In the rows, zero is written as 128.
Each path is a new rotation, seen through one point. The rows after it are directions, each followed by how far the rotation turns it, in degrees a step (0 if it stays put).
Each turn is a multiple of 5 degrees from 10 to 175, or 0.
Each row of a path follows its step; steps can be skipped.
Path 1:
step 1: [131 124 129 128 141 119 127 119 133 130 119 125 145 130 123 119 134 127
 113 119 128 133 138 133 126 134 134 129 130 124 129 125 113 140 124 133
 129 126 135 120 129 133 140 121 135 135 136 127 131 124]
step 3: [124 133 139 129 126 140 143 121 125 138 145 129 128 131 133 115 133 132
 129 137 120 135 126 125 124 136 133 124 126 140 127 127 126 126 115 137
 127 130 128 133 123 132 126 119 120 120 138 136 131 128]
step 5: [134 137 130 129 125 126 143 138 130 123 128 136 130 130 126 136 130 133
 121 134 135 119 141 121 128 118 126 134 136 123 136 125 128 115 135 124
 110 125 135 121 120 134 124 128 125 129 138 132 136 138]
step 10: [122 135 121 119 120 123 125 128 120 131 116 129 140 127 122 117 131 137
 127 135 130 121 134 124 128 123 125 129 134 119 129 118 136 146 127 117
 125 129 120 127 134 139 126 119 118 137 130 132 133 122]
step 14: [132 135 122 122 126 128 134 124 133 124 118 137 131 131 127 140 136 118
 131 130 130 119 129 131 118 132 136 126 127 134 126 134 132 117 132 133
 121 137 133 146 129 128 131 119 137 123 132 136 146 117]
step 17: [115 126 133 131 133 119 140 130 129 130 123 128 137 128 118 129 118 127
 128 131 130 123 123 128 126 127 123 129 128 140 123 136 123 125 142 134
 123 142 137 120 131 137 136 124 133 130 121 140 116 144]
step 20: [122 129 124 122 120 120 131 131 132 124 134 122 114 139 128 133 125 126
 130 132 122 126 124 136 134 117 130 116 115 122 129 139 126 126 123 132
 116 130 126 133 134 121 138 121 130 130 139 144 123 117]
step 25: [126 131 131 135 121 123 116 134 120 144 136 124 127 126 119 123 137 121
 141 129 129 136 120 118 130 129 143 120 130 125 127 127 116 122 126 130
 130 126 135 132 129 135 127 118 133 121 120 142 126 120]
step 26: [122 123 127 122 139 130 148 126 132 127 105 125 129 129 126 127 131 130
 123 131 127 127 126 139 121 126 128 131 123 132 136 131 129 141 124 130
 117 127 125 118 128 116 122 127 133 123 137 141 125 121]
Directions:
[125 123 128 129 127 129 130 128 128 131 129 126 129 131 128 125 127 128
 128 126 129 125 129 130 127 132 127 125 128 128 127 129 126 127 130 129
 126 129 128 132 125 126 129 129 130 130 129 129 127 126] -> 130
[127 129 130 128 125 128 128 126 126 130 127 129 128 128 128 128 127 128
 131 130 128 127 129 127 126 127 129 126 129 132 125 127 130 129 129 132
 128 131 123 129 130 126 130 123 127 130 124 127 130 130] -> 100
[125 125 129 125 130 127 130 129 128 129 125 129 131 128 130 128 128 131
 127 130 126 130 126 130 129 133 125 129 127 129 129 129 127 129 126 126
 127 129 125 126 127 132 130 126 128 128 125 128 130 129] -> 160
[127 127 122 132 128 124 126 128 129 130 129 129 131 128 128 130 127 126
 127 128 129 126 130 131 130 127 129 125 129 132 128 125 128 128 127 125
 126 128 127 125 128 127 127 127 128 125 129 130 128 128] -> 120
[128 130 127 129 130 129 125 127 126 129 128 126 130 126 127 128 126 126
 127 129 129 130 131 130 129 128 124 129 129 129 127 129 125 126 125 130
 127 133 131 126 127 127 128 129 129 134 127 125 128 129] -> 65
[133 126 128 128 129 125 127 125 128 128 126 126 125 128 128 127 131 124
 128 130 129 130 126 126 127 131 128 124 127 128 131 128 126 125 130 128
 128 127 126 125 128 127 129 127 131 130 129 129 128 128] -> 60
Path 2:
step 1: [120 136 136 133 127 127 128 122 129 133 128 130 113 132 121 123 130 124
 135 129 122 138 133 133 133 128 137 128 127 130 139 130 135 126 135 137
 133 136 121 140 133 135 132 128 115 136 126 135 131 132]
step 5: [136 122 136 129 123 124 131 139 122 133 132 132 119 125 119 125 131 120
 132 133 122 124 119 125 118 134 134 132 127 129 131 129 129 134 122 133
 125 123 125 137 133 141 131 129 128 134 121 134 145 131]
step 8: [127 140 138 127 129 122 130 122 130 126 120 131 135 135 119 124 132 136
 126 132 126 131 114 122 128 124 125 123 130 130 123 131 118 138 117 129
 117 118 140 133 134 128 123 127 123 130 121 135 134 131]
step 9: [130 120 139 134 124 124 128 133 121 123 129 126 123 131 123 132 127 127
 141 131 134 121 133 116 128 129 129 128 137 126 129 127 134 124 124 140
 128 132 127 123 143 134 139 119 130 124 138 133 130 141]
step 12: [121 134 124 127 130 127 116 121 133 130 130 122 132 138 113 117 132 128
 126 130 129 130 129 124 122 124 139 131 132 123 128 131 129 124 124 127
 128 134 137 123 139 127 120 118 118 133 140 138 131 136]
step 14: [126 127 135 129 128 130 121 128 119 123 130 136 135 127 127 135 119 126
 140 132 136 130 127 119 128 137 124 130 138 124 123 135 132 132 122 133
 126 128 129 125 127 147 140 130 131 133 119 128 139 126]
step 15: [122 136 129 131 134 124 129 128 130 129 115 134 114 126 124 117 120 111
 127 131 131 134 127 121 122 132 133 130 133 132 124 124 130 128 136 130
 136 130 123 120 137 116 131 132 117 134 130 127 130 130]
step 16: [121 127 137 130 121 130 126 119 125 144 125 121 132 122 125 117 142 129
 115 138 128 120 133 129 122 126 144 129 125 121 122 125 127 124 124 130
 126 120 126 131 123 133 125 122 127 129 125 127 133 136]
step 25: [116 129 134 127 140 126 133 117 127 131 118 126 134 131 133 125 133 125
 128 139 138 118 132 124 131 128 129 131 125 115 118 130 127 129 119 128
 138 130 125 118 124 130 137 127 138 127 121 123 127 134]
Directions:
[129 130 126 131 130 133 127 128 128 127 130 127 129 129 133 128 126 126
 127 130 127 129 127 127 128 128 131 125 124 126 126 129 128 126 128 129
 127 128 128 127 128 125 130 130 130 128 127 129 129 130] -> 10
[126 125 127 129 130 129 123 129 128 127 132 129 129 127 127 127 127 128
 126 130 126 123 128 127 127 129 126 130 128 127 126 128 131 127 129 130
 126 130 129 129 128 131 124 127 130 130 130 128 130 125] -> 155
Path 3:
step 0: [127 135 132 124 123 131 134 122 134 132 142 139 141 139 116 129 128 127
 126 119 119 135 135 130 127 135 130 137 119 123 132 132 126 124 120 127
 124 121 124 130 136 134 125 127 118 131 135 131 127 128]
step 4: [125 127 131 138 113 120 129 122 131 125 136 131 121 127 121 131 125 131
 125 122 116 123 131 127 133 118 135 137 134 125 123 137 124 117 115 122
 127 135 127 134 120 130 125 125 123 121 121 126 127 122]
step 5: [130 127 131 118 128 121 127 131 130 123 128 128 134 147 144 147 129 129
 126 135 126 124 125 134 129 132 124 125 136 124 123 130 130 124 124 128
 126 136 132 120 130 130 120 117 136 130 127 134 128 130]
step 6: [113 128 128 132 118 125 137 124 125 118 131 140 132 130 129 128 130 129
 128 131 128 124 120 134 129 139 120 127 129 121 139 120 127 129 132 118
 125 122 126 134 126 127 129 132 120 121 129 126 117 142]
step 10: [118 132 120 131 125 123 132 118 122 120 124 142 139 134 121 121 120 136
 127 121 130 124 136 127 132 130 132 117 126 119 125 134 123 129 117 121
 126 116 129 125 131 127 132 119 125 132 123 133 130 125]
step 18: [121 133 132 122 123 121 133 131 110 122 127 130 132 140 133 129 125 129
 121 126 127 122 129 129 119 137 117 117 124 123 131 124 124 140 133 124
 132 130 128 134 132 134 118 126 118 129 124 132 131 125]
step 19: [124 135 132 128 134 133 133 121 130 139 137 132 120 133 118 118 125 126
 127 132 128 123 128 139 136 126 124 140 125 123 134 119 132 126 128 124
 114 124 124 129 121 123 122 123 121 129 122 136 117 127]
step 28: [127 124 141 129 134 127 125 120 124 132 126 129 136 136 141 131 129 127
 120 133 126 124 123 125 126 130 117 127 117 128 126 122 122 129 119 122
 134 127 137 124 133 127 124 117 124 132 141 141 121 131]
step 29: [122 139 124 125 119 128 131 121 124 121 125 130 130 130 119 120 119 130
 127 133 142 112 123 130 125 131 128 140 117 122 132 125 134 120 120 124
 127 127 123 127 132 126 131 131 116 123 125 125 128 128]
Directions:
[128 126 126 131 129 126 128 130 128 128 127 129 128 131 131 124 128 128
 128 127 126 131 127 127 127 124 123 128 127 131 129 129 127 128 128 130
 127 128 129 124 131 126 125 129 127 127 126 129 129 129] -> 175
[130 128 133 129 127 127 129 130 125 129 127 128 129 127 130 128 127 131
 126 127 131 128 132 124 125 126 126 125 128 128 128 127 127 129 127 127
 127 126 130 128 126 131 128 128 132 126 129 129 126 130] -> 175
[130 127 129 129 128 128 130 124 132 129 127 131 128 127 129 125 127 129
 130 127 126 125 128 125 129 126 127 129 125 126 130 124 125 125 129 129
 128 124 127 130 126 129 128 127 128 130 128 128 129 127] -> 115
[126 127 125 128 127 129 126 128 128 129 129 129 128 132 126 129 127 130
 132 127 128 130 127 126 128 129 129 128 130 128 126 129 128 126 126 126
 125 125 124 129 129 130 126 125 133 127 128 126 129 131] -> 70
[129 128 127 129 125 127 126 128 127 128 129 128 128 129 127 126 130 131
 128 128 123 128 129 126 127 130 127 128 129 129 122 129 131 127 129 131
 132 127 130 131 125 127 128 128 128 129 127 131 130 128] -> 110
Path 4:
step 3: [125 131 127 120 129 131 127 124 131 120 120 134 133 141 125 136 120 124
 130 120 124 137 140 134 132 126 125 136 125 123 128 125 130 132 110 117
 129 123 120 129 126 121 121 123 124 121 127 133 137 134]
step 5: [120 128 126 130 130 124 129 123 137 126 138 116 133 122 121 144 130 124
 130 129 120 131 132 127 129 125 127 127 124 128 121 137 125 133 137 119
 131 130 122 124 122 115 131 123 134 132 131 135 143 127]
step 6: [132 129 128 122 124 134 134 124 129 117 129 117 140 129 130 137 136 124
 122 124 123 128 141 130 132 131 135 129 124 128 119 136 137 139 126 123
 123 131 124 135 131 127 117 136 126 136 122 135 131 137]
step 7: [129 133 125 125 132 129 115 136 129 120 130 129 131 120 131 137 134 127
 112 123 120 124 127 137 129 129 118 126 130 121 122 124 133 125 127 121
 126 130 126 144 141 126 130 128 130 140 127 126 137 131]
step 11: [119 128 136 125 125 121 136 132 123 116 126 129 135 139 128 132 125 129
 113 124 125 136 137 131 128 130 135 134 139 124 120 130 117 133 122 122
 127 127 125 134 125 131 127 116 131 118 127 128 134 124]
step 17: [128 129 131 127 109 130 123 132 130 128 138 124 124 128 124 139 130 119
 129 127 133 133 126 125 123 127 128 128 124 133 121 139 127 122 137 121
 105 132 123 126 130 127 127 121 134 128 130 126 137 126]
step 22: [133 136 127 124 112 122 126 130 119 122 123 128 134 130 131 128 138 118
 124 118 129 114 131 134 135 137 135 135 118 136 133 125 125 125 123 119
 124 128 120 125 127 122 126 128 130 128 134 134 132 133]
step 23: [122 132 131 120 121 122 124 146 126 122 123 133 132 127 130 128 125 115
 127 126 125 133 122 134 131 122 122 133 132 127 126 132 119 130 117 115
 134 130 126 131 132 123 131 126 117 129 133 138 137 124]
step 26: [126 120 130 130 120 129 131 130 140 122 128 123 128 128 128 128 131 115
 125 121 126 131 128 131 134 123 122 124 133 132 115 135 130 139 125 124
 132 121 116 123 133 137 126 129 129 144 130 135 142 129]
Directions:
[124 125 128 129 126 128 132 128 129 129 130 130 133 128 128 128 126 127
 130 129 128 133 128 128 128 126 128 126 130 128 127 128 129 128 129 125
 127 131 126 128 127 128 127 132 126 125 126 128 128 128] -> 120
[132 127 126 130 128 128 127 127 125 129 129 131 128 129 128 130 131 128
 129 126 128 126 127 125 125 127 127 126 127 126 129 126 127 127 130 124
 128 130 126 129 127 126 132 127 130 127 125 128 130 129] -> 145
[129 130 124 129 129 125 129 128 129 130 124 128 128 132 126 126 128 127
 129 129 126 129 124 125 131 129 129 128 128 127 128 128 126 129 128 127
 129 129 127 129 127 125 123 127 126 130 130 128 131 128] -> 35
[128 128 128 127 126 127 129 129 126 129 128 129 126 130 129 125 130 127
 131 127 127 129 126 129 127 125 126 127 128 132 130 127 127 128 126 132
 127 130 126 128 128 131 129 131 130 129 132 133 129 126] -> 10
[125 131 128 129 131 132 128 125 126 131 130 128 128 128 128 129 126 130
 127 129 128 129 133 127 126 128 129 125 126 128 129 127 129 129 126 127
 131 129 127 131 128 129 127 129 127 129 132 128 131 127] -> 10
[128 126 128 128 128 129 126 129 130 125 127 128 127 129 128 126 126 133
 128 129 124 133 127 128 127 127 127 128 123 129 127 125 127 125 129 127
 128 129 133 130 127 127 130 126 128 127 128 128 128 125] -> 90
[128 129 127 122 131 131 129 128 129 128 128 127 127 128 127 128 125 125
 130 132 126 127 126 129 127 129 127 128 132 125 130 126 126 127 130 128
 128 129 126 130 131 129 128 127 130 124 128 128 128 127] -> 90
